Families of rows that turns and mirrors carry onto each other, the same ones carrying the whole set onto itself: the rest of each named row's family, in list order:
7 families of 4 rows:
subo: +3.03,+0.51,-0.96,+1.07,+1.27,+0.79,+0.43,+0.60,-0.21,+1.96,+1.03,+0.11,-0.66,+1.75,+1.55,+2.87,+1.30,+0.54,-2.49,-0.82,-1.19,+2.56,-0.37
gan: +1.97,+2.27,-1.04,+0.22,+2.23,-0.40,+1.47,-2.24,-1.01,+0.11,-3.02,-1.12,-1.50,+2.47,+0.02,+2.65,+1.24,+0.76,-0.11,-0.52,-1.15,-0.49,-1.59
lobu: +0.50,+0.73,-1.19,+0.01,+2.42,+1.78,+0.54,+0.57,-0.34,+1.57,+0.99,-0.90,-0.46,+1.73,+1.54,+2.17,+1.62,-0.36,-2.58,-3.27,-1.24,+3.37,-0.15
fadeg: -0.94,+0.64,-0.45,-0.72,+2.20,+1.11,+0.51,+0.58,-0.66,+0.02,+0.23,-0.06,+1.41,+3.63,+3.16,+0.13,+2.98,-1.11,-2.57,-2.20,-1.46,+2.69,-2.06
tusi: +2.95,+1.07,-1.49,+0.61,+2.84,+0.91,+0.65,-1.98,-0.44,+1.59,-0.14,-0.24,-1.77,+1.84,+0.55,+3.41,+0.98,+0.71,-0.67,-0.15,-0.71,+1.46,-0.18
mon: +2.12,+1.03,-0.87,-0.04,+2.86,+0.06,+0.71,-2.84,-0.82,+0.00,-1.34,+0.75,-0.36,+3.64,+1.90,+1.59,+2.20,+0.33,-0.14,+1.65,-0.76,+0.17,-1.99
tidak: +3.46,+1.71,-2.01,+1.64,+1.90,-0.10,+1.18,-2.57,-1.10,+0.20,-1.63,-0.24,-0.24,+3.16,+2.01,+2.22,+2.32,+0.22,+0.16,+0.70,-1.17,+1.39,-2.89
lof: -0.77,+2.98,+0.37,-0.22,+1.79,+0.26,-1.47,-2.03,-0.85,-0.59,-2.33,-0.82,-1.31,+4.17,+2.32,+2.08,+2.12,-1.36,+0.54,-1.42,-0.82,+0.90,-2.14
veli: -1.32,+2.59,+0.72,-0.05,+0.81,+0.42,-1.69,+0.03,-0.74,-0.36,-1.42,-0.84,-0.35,+4.14,+3.01,+1.52,+2.54,-1.76,-0.99,-2.60,-1.27,+2.03,-2.21
taf: +1.67,+1.21,-0.90,+0.17,+0.75,-0.29,+0.02,-2.22,+0.97,+0.65,-0.55,+0.19,+0.92,+2.62,+1.38,+3.52,+0.19,+1.14,+0.00,+0.25,-1.50,-0.77,-1.40
Rul: +3.25,+1.45,-0.32,+1.33,-0.26,-1.05,+1.19,+0.98,-0.64,+0.88,-1.50,-0.09,-0.18,+2.42,+1.16,+2.37,+1.61,+0.92,-2.18,-0.09,-1.78,+0.66,-2.03
Kode: +0.44,+1.39,-1.72,-0.46,+3.92,+1.95,+0.81,-1.99,-0.56,+1.15,-0.04,-1.28,-1.57,+1.81,+0.67,+2.68,+1.19,-0.23,-0.90,-2.66,-0.71,+2.23,+0.10
non: +0.21,+2.93,-0.86,-0.51,+3.55,+0.41,+1.50,-1.15,-0.35,-1.55,-1.01,-1.69,-0.02,+1.15,+1.11,+2.69,+0.20,-1.18,+0.38,-2.45,+0.61,+1.57,-1.12
Vota: +2.94,+0.94,-1.21,+2.01,+0.26,+0.03,+0.87,+0.71,-0.78,+0.58,-0.26,-0.03,+1.16,+3.10,+3.15,+1.43,+2.83,-0.34,-2.01,-0.71,-1.82,+2.99,-3.12
zumit: -1.13,+1.40,-1.12,-1.36,+4.16,+1.31,+0.90,-2.71,-0.97,-0.57,-1.16,-0.62,-0.04,+3.65,+1.93,+0.73,+2.57,-0.92,-0.34,-1.48,-0.80,+1.23,-1.69
Muge: +2.80,+2.07,-0.07,+1.05,+0.70,-0.81,+1.09,+1.82,+0.02,-0.54,+0.17,-0.14,+1.02,+1.14,+2.20,+2.85,+0.29,-0.50,-1.52,-0.77,+0.08,+2.12,-1.65
dunum: -1.82,+1.13,-0.68,-1.01,+1.10,+0.95,+0.02,-0.24,+1.02,+0.39,+0.36,-0.98,+1.95,+2.61,+2.10,+2.17,+0.80,-0.23,-1.48,-3.61,-1.91,+1.21,-1.25
geb: -0.21,+1.47,-1.70,+0.62,+2.14,+1.22,+1.10,-0.09,-0.98,-0.08,-0.46,-1.49,+1.08,+3.11,+2.95,+0.69,+3.08,-1.35,-1.68,-3.54,-1.71,+3.64,-2.79
kugu: +0.28,+2.12,-2.31,+0.25,+3.73,+1.15,+1.34,-3.20,-1.21,-0.49,-1.94,-1.56,-0.32,+3.13,+1.82,+1.54,+2.55,-0.87,+0.45,-2.03,-1.02,+2.07,-2.50
zipa: +0.80,+2.29,+1.11,+0.90,-0.48,-0.47,-1.85,+0.69,-0.60,+0.08,-1.17,+0.13,-0.25,+4.14,+3.29,+2.00,+2.38,-0.99,-1.25,-0.67,-1.37,+1.60,-2.49
fidis: +2.97,+2.59,-0.74,+0.70,+2.25,-0.74,+1.43,-0.97,-0.21,-0.88,-1.05,-0.56,-0.11,+1.14,+1.11,+3.40,-0.17,-0.28,+0.37,+0.09,+0.67,+0.82,-1.40
kefef: +0.08,+2.38,-0.25,-0.07,+1.99,+0.23,+1.18,+1.65,-0.07,-1.09,+0.15,-1.40,+1.16,+1.09,+2.12,+2.08,+0.55,-1.49,-1.47,-3.29,+0.13,+2.90,-1.32
ritid: -1.20,+2.34,-1.06,-0.90,+2.92,+0.72,+1.48,-1.06,-1.02,-0.22,-2.37,-2.26,-0.70,+2.44,+0.50,+1.61,+1.79,-0.49,-1.06,-3.83,-1.43,+1.12,-1.42
bipa: +0.15,+1.48,-0.23,+0.18,+0.37,+0.12,+1.16,+2.23,-0.72,+0.56,-1.06,-1.32,+0.64,+2.35,+1.70,+1.24,+2.11,-0.31,-3.18,-3.47,-2.09,+2.15,-1.89
tove: +1.30,+2.64,+0.68,+0.75,+0.53,-0.57,-1.61,-1.42,-0.66,-0.19,-2.17,+0.13,-1.21,+4.16,+2.50,+2.58,+2.00,-0.65,+0.17,+0.43,-0.96,+0.51,-2.35
der: +2.30,+0.36,-0.20,+0.57,+0.88,-0.16,+0.37,+0.42,-0.52,+0.55,+0.11,+1.25,+1.06,+3.66,+3.05,+0.99,+2.61,+0.10,-2.29,+0.93,-1.35,+1.60,-2.38
vob: +0.99,+0.70,-0.35,+0.27,-0.55,-0.21,-0.19,+0.56,+1.26,+1.03,+0.64,+0.22,+2.11,+2.63,+2.40,+2.77,+0.67,+0.67,-1.87,-1.18,-2.04,+0.78,-1.59
dal: -1.10,+1.60,-1.29,-1.14,+2.43,+0.79,+0.22,-3.02,+0.83,+0.12,-0.90,-1.10,+0.73,+2.63,+1.15,+2.90,+0.40,+0.25,+0.43,-2.15,-1.37,-0.26,-1.04

Same family as kefef: non, Muge, fidis
Same family as Rul: gan, ritid, bipa
Same family as der: fadeg, mon, zumit
Same family as subo: lobu, tusi, Kode

Families of rows that turns and mirrors carry onto each other, the same ones carrying the whole set onto itself: the rest of each named row's family, in list order:
3 families of 5 rows:
S: +2.29,+0.99,-0.29,+0.60,-1.78,+0.69,-0.36,+0.32,+0.98,-0.28,+0.74,+1.36,-1.04,-2.20,+0.39,-0.93
N: +0.49,+0.34,-2.93,+2.59,+1.12,-1.24,-0.21,+1.27,+0.20,-1.57,+1.14,-0.42,-1.43,-1.73,+0.57,+2.48
J: +1.36,+0.90,-1.14,+3.37,+0.26,+0.77,+1.45,-1.73,-0.43,-0.73,-1.13,-0.58,-0.70,-0.58,+0.57,+0.93
A: +2.29,+1.61,-0.22,+0.51,-1.58,+1.23,-0.65,+0.08,+0.33,-0.47,-0.82,+1.54,-1.26,-1.63,+1.18,-0.42
H: -0.86,+2.63,-1.90,+0.95,-1.48,-0.74,-1.08,-0.51,-0.67,+0.07,+1.24,+1.27,+1.70,-0.78,-0.04,+0.31
Q: +0.43,+0.19,-2.72,+1.23,-0.49,-1.42,-1.67,+0.67,+2.20,+1.56,-0.97,+1.19,-0.89,-0.08,-0.60,+2.80
F: +2.25,+1.34,+0.32,-0.35,-1.43,+0.44,+0.40,+1.04,+0.35,+0.31,-0.38,+0.51,-0.72,-1.58,+0.42,-0.51
M: -0.63,+1.43,-2.56,+1.64,-1.82,-0.51,-1.56,-1.55,+0.29,+0.42,+1.32,+1.85,+1.38,-0.74,-0.48,+0.32
T: +0.71,+1.78,-2.29,+0.80,-0.96,-2.10,-0.45,+0.65,+1.88,+1.56,-1.46,+1.13,+0.12,+0.44,-0.61,+2.83
B: +0.34,-0.56,-2.32,+2.14,+0.54,-1.27,-0.07,+1.34,+0.26,-2.57,-0.42,+0.14,-1.15,-1.47,+0.55,+2.54
V: +0.69,+0.71,-2.68,+1.86,-1.37,-2.13,-0.90,-0.02,+2.19,+0.09,-1.98,+1.91,-0.36,+0.13,-0.28,+3.01
G: +2.21,+1.46,-1.25,+3.61,+0.00,+0.20,+1.99,-1.48,+0.49,+0.10,-0.20,-0.91,-1.20,-0.90,+0.16,+0.89
R: -0.33,+2.61,-2.48,+1.78,-2.04,-0.70,-1.79,-1.10,+0.05,-1.02,+0.58,+2.40,+1.03,-0.98,+0.45,+0.59
D: +1.37,+1.45,-0.96,+2.91,-0.03,-0.41,+2.57,-0.91,-0.28,-0.02,-0.46,-1.36,+0.07,-0.43,-0.13,+1.24
E: +0.37,+0.58,-2.24,+1.28,+0.60,-2.08,+0.51,+2.40,+0.18,-1.82,+0.74,-0.32,-0.73,-1.49,+0.23,+2.61

Same family as A: J, B, V, R
Same family as D: H, F, T, E

